One turning vector, and how many ticks it has turned:
The counts run from 0 to 650.
[ 3.19 -2.75 -0.19 -2.41 -0.47 -0.96 -0.93  0.57 -1.86  0.58  0.41 -1.75
 -2.45 -2.64  6.69 -3.80  4.28 -0.28  2.92  2.77  2.73  2.89  1.86  0.01
 -1.58 -0.39 -4.64  0.48  2.42 -0.85  1.85  1.85]	30
[ 0.04  0.29 -1.12 -2.52  1.78  3.94 -0.24 -3.00  1.10  1.45 -1.29 -1.59
  0.52 -2.24  2.70 -1.94 -0.15  2.21  4.29  4.63  1.67  1.55  1.50 -0.80
  0.49  1.59 -6.21 -0.26  2.73  4.52 -1.97  3.16]	467
[ 2.89 -3.31  1.37 -3.26  0.82 -0.38 -1.11  0.60 -2.74  0.39  1.85 -2.99
 -3.63 -3.57  3.87 -4.29  3.09 -0.27  1.08  3.12  1.56  2.79  2.59  2.12
 -0.44  1.33 -3.82  1.93  3.23  1.65  1.67  0.99]	300
[ 3.09 -0.55  2.33 -0.59  0.20  1.57  0.15 -4.83 -2.07  0.02 -0.48  0.97
 -1.98 -2.73  0.67 -0.95  0.57 -2.57 -0.70  2.08 -2.67  3.83  1.08  1.02
  0.34 -0.78 -4.31  4.54  4.88  4.10  2.19  4.82]	302
[ 0.13 -0.30  2.62 -2.80  0.00  3.95 -0.16 -1.24 -0.46 -1.85  0.70 -2.86
 -1.06 -1.78  1.79 -5.32 -1.14 -1.60  2.32  4.09  0.12  0.74  0.38  0.94
 -0.02 -2.51 -7.21  1.28  5.38  1.30  1.99  2.16]	623
[-0.74  0.87 -3.30 -0.01  0.52  2.30  2.18 -8.22 -2.10  4.17 -1.07  1.18
  2.33 -2.21  1.25 -0.76  3.92 -2.49  1.81  0.62 -2.25 -0.78  0.89  1.99
  0.67  1.24 -2.36  1.08  2.91  1.97  0.18  1.78]	101
[ 1.18 -3.73 -2.94  2.86 -2.36 -1.38 -1.06 -3.56 -2.77  3.63 -0.65  1.43
  2.68  0.10  3.84  2.37  1.18 -2.95  1.02  2.89  1.57  1.40  0.55 -0.29
  0.12 -1.54 -3.82  3.06  3.83 -0.05  5.33  0.88]	108
[ 3.65  1.04  0.10  0.00  3.18  1.10  0.15 -4.72 -1.07  1.10  3.10 -2.62
 -0.98  0.26  3.78 -0.17 -3.21  1.29  4.58  1.93 -1.84 -2.48  2.27  0.79
  0.42 -1.29 -3.52 -2.23  0.22  3.65  1.95  4.03]	496
[-2.07  0.99 -1.80 -3.75 -0.19  2.34  1.78 -5.03 -0.41  2.36  0.33 -2.46
  2.77 -1.18  3.77 -4.48  3.61 -0.69  4.28  1.94 -0.14 -2.97  0.52  1.34
  0.14  0.77 -4.79 -1.07  4.67 -1.19 -0.84 -0.14]	555
[-1.43  2.19 -2.52  1.38  3.84 -0.58  2.30 -5.21 -2.99  3.96  0.95 -0.24
 -0.91 -4.13  3.15 -0.19  2.26 -0.48  0.21  3.48 -0.58  0.36  2.28  1.30
  0.27  1.04 -1.50  1.87  1.29  5.64  1.25  4.20]	417
[ 1.66 -3.45 -4.00 -1.55 -1.00 -0.26 -1.22  0.66 -2.52  4.18 -0.46 -2.21
  1.99  0.67  4.84 -1.08  0.73 -0.52  1.97  1.75  4.75  0.92  0.74  1.30
 -1.17  2.13 -5.95 -0.26  4.69 -0.59  1.56 -1.48]	615
[-0.77 -0.41 -3.38  0.71  2.56  1.07  0.25 -2.96  0.13  3.04  1.48 -2.40
  1.82 -2.26  5.57 -0.09  1.31  1.52  6.48  4.68  2.24 -1.38  1.98 -0.35
  1.49  0.08 -4.71 -2.61 -0.57  2.09  1.81  1.23]	312
[ 0.60 -3.21 -1.27 -1.68  0.34 -0.39  1.27 -4.83 -2.30  2.02  4.29 -3.18
  0.27 -1.03  4.72 -1.66  2.44 -0.92  4.42  1.91 -1.08 -3.68  2.05  2.39
  1.59 -0.89 -1.98 -0.21  1.18 -1.74  3.81 -1.06]	610
[ 1.15 -1.05 -2.37 -2.21  2.52  1.81  0.17 -4.30  0.25  3.32  2.03 -3.64
  0.19 -1.16  4.03 -0.74 -0.16  3.00  5.82  2.29  0.98 -2.23  2.51  0.43
  1.16  2.08 -4.23 -3.61  0.25  2.83 -0.21  1.70]	178
[ 2.13 -2.03 -2.38 -2.86  0.22  0.38  0.12 -1.88 -0.38  2.76 -0.64 -2.86
  0.20 -2.20  6.59 -2.60  4.33 -2.19  4.54  0.96  1.09  1.54  0.58  1.54
  0.62  1.36 -5.99 -0.66  1.19 -1.03 -0.56 -0.02]	400
[ 3.59 -5.52 -0.61 -1.79 -1.39  2.47 -2.18 -0.39 -1.47 -0.09  0.45 -2.38
  0.85  0.91  1.57 -2.11 -3.04  0.55  2.38  1.38  2.75  0.22  0.49  1.12
 -0.82 -0.30 -6.32 -0.69  6.20 -0.28  3.33 -0.92]	326
[ 1.01 -5.47 -0.16 -1.34  0.71  3.65 -3.34 -2.87 -0.93 -0.62  0.83 -2.90
 -0.61 -2.32  0.97 -0.75 -0.48  1.29  4.88  5.03  1.11  0.48  1.99  0.78
  2.64  0.18 -5.15  0.19  0.56  2.55  2.71 -0.45]	90
[ 1.00 -1.63 -2.41 -0.51 -0.69  1.62 -2.48  0.02 -2.72  1.75 -3.16  0.04
  0.66 -1.43  2.86 -2.13 -0.22 -0.87  0.72  4.50  4.08  4.33  0.05 -0.88
 -1.84  0.77 -6.59  2.40  5.19  2.47  0.82  2.35]	567
[ 2.75 -5.06 -1.85  3.88  0.39  1.27 -1.95 -0.57 -0.55  0.55 -1.23 -0.01
  0.85 -2.46  3.30  0.97 -0.70 -0.83  2.44  3.61  2.99  4.74  1.05  0.68
  1.20 -0.21 -5.43  0.56  2.27  1.95  4.87  1.41]	513
[ 6.27 -1.19 -0.73  0.96 -0.35 -2.69  0.98 -3.77 -2.22  3.00  0.85  0.21
 -0.89 -0.71  6.21 -0.23  1.84 -2.00  0.04 -1.37 -1.32  2.33  2.20  0.82
 -1.74 -0.22 -2.96  1.04  3.26  0.62  2.95  4.88]	214
[ 3.42 -3.28 -2.45  2.95  0.30  3.90 -2.67 -1.30 -3.87  0.04 -2.88  0.14
  1.34 -0.10  0.72  0.35 -3.40 -1.73  2.09  2.73  1.46  2.47 -0.70  0.17
  0.04 -0.77 -6.09  0.02  2.68  3.87  3.30  1.59]	142
[ 1.33 -3.42 -0.03 -2.52 -0.51  4.58 -0.40 -1.75  0.64  0.26 -2.23 -1.96
  1.14 -2.65  0.62 -3.68  0.76 -0.63  1.15  1.71  1.15  3.93  0.28  2.31
  1.60  2.38 -7.22  0.75  5.76  1.48  0.13 -0.08]	487
[ 3.71 -4.01 -1.98  1.50  0.86  2.24 -1.70 -1.64 -6.13  1.66 -0.63 -2.12
 -0.42 -0.56  0.85  0.15 -1.87 -5.16  0.33  1.92 -1.58  1.27  0.43  3.74
  1.17  0.76 -3.45  2.31  2.30  3.01  4.24 -1.26]	6
[ 3.21 -0.74 -1.12  1.27 -1.74  0.86  1.03 -6.68 -2.69  1.91 -0.91  1.14
  1.32 -0.35  2.86 -0.69  2.26 -5.51  1.83 -0.63 -3.92 -0.17  0.21  1.86
  0.42 -1.80 -3.41  1.96  2.88 -0.70  3.17  2.47]	53
[ 5.61 -1.02 -0.58  0.17 -0.95  1.30  0.72 -2.91 -4.81  0.62 -0.83  0.57
 -0.41 -1.11  2.30 -3.03  1.68 -3.60 -1.92 -2.03 -2.00  2.39  0.18  2.81
 -2.04 -0.01 -3.00  1.33  6.04  0.38  2.36  2.38]	403
[ 1.08  3.10 -0.61  0.34  2.29 -1.52  2.91 -6.07 -1.89  3.34  2.61  0.54
 -0.62 -2.11  4.00 -0.69  0.69  1.47  0.04  1.89 -0.84 -0.57  2.47  0.04
 -1.32 -0.78 -1.67  1.29  3.40  4.63  1.36  6.75]	551
[ 2.87 -2.59  2.28 -3.57 -0.32  3.46  0.11 -1.40 -2.39 -1.16  1.16 -2.92
 -1.17 -1.07  0.56 -5.28 -1.17 -1.28  0.15  0.69 -0.26  0.14  0.75  2.88
 -0.17  0.36 -5.53  1.09  7.11  0.81  1.44  0.43]	354
[ 1.82 -2.12 -0.81  0.52  1.02  2.73 -1.74 -2.76 -7.73 -1.50  0.07  0.24
 -2.58 -2.47 -0.59 -3.25  0.73 -2.00  0.28  3.89 -1.19  0.67  0.81  1.49
  0.12 -1.63 -1.79  2.96  3.02  3.91  4.43  1.44]	356
[ 0.43 -2.85  0.28 -0.29  2.09  6.08 -0.63 -0.33 -1.93 -3.21  0.48 -3.20
  0.17 -2.34  0.68 -5.00 -1.14  0.47  2.63  2.49  0.90 -0.61  0.48  1.67
  1.49 -0.34 -5.39 -2.42  4.15  1.88  3.51 -0.43]	171
[ 3.96 -0.11 -0.55  1.51  2.55  0.50  0.54  1.07 -4.20  0.85  0.41 -1.71
 -1.64 -1.81  2.75 -1.99 -2.67 -3.07 -2.23  1.35  0.04  2.97  0.38  2.47
 -0.88  0.77 -4.72  1.36  4.55  4.57  2.59  3.27]	248
[ 4.37 -2.63  0.30  0.54  0.78  2.43  0.42 -4.23 -2.43  0.78 -1.71  0.25
 -0.72 -3.05  0.16 -1.10  1.57 -3.65 -1.53 -0.53 -2.49  4.46  1.17  3.50
  0.88  2.03 -3.52  2.81  4.54  3.21  1.96  1.93]	33
[-1.44  3.26  0.26 -2.48  1.52  1.69  2.73 -4.16 -2.46  0.58  2.76 -2.60
  0.01 -1.41  3.94 -5.53  1.23 -0.32  2.67  2.67 -1.06 -4.21  0.94  0.61
 -0.82 -2.36 -3.33 -0.74  4.14  0.79  0.88  2.93]	152
[ 2.22 -1.28 -5.04  1.86 -2.17  0.01 -1.14 -3.65 -3.01  3.63 -2.31  0.74
  3.93  1.75  4.14  1.19 -0.11 -2.58  3.03  1.14  1.61  0.30 -0.97 -0.60
 -1.03 -1.02 -4.79 -0.12  3.50 -0.28  2.01  1.77]	479
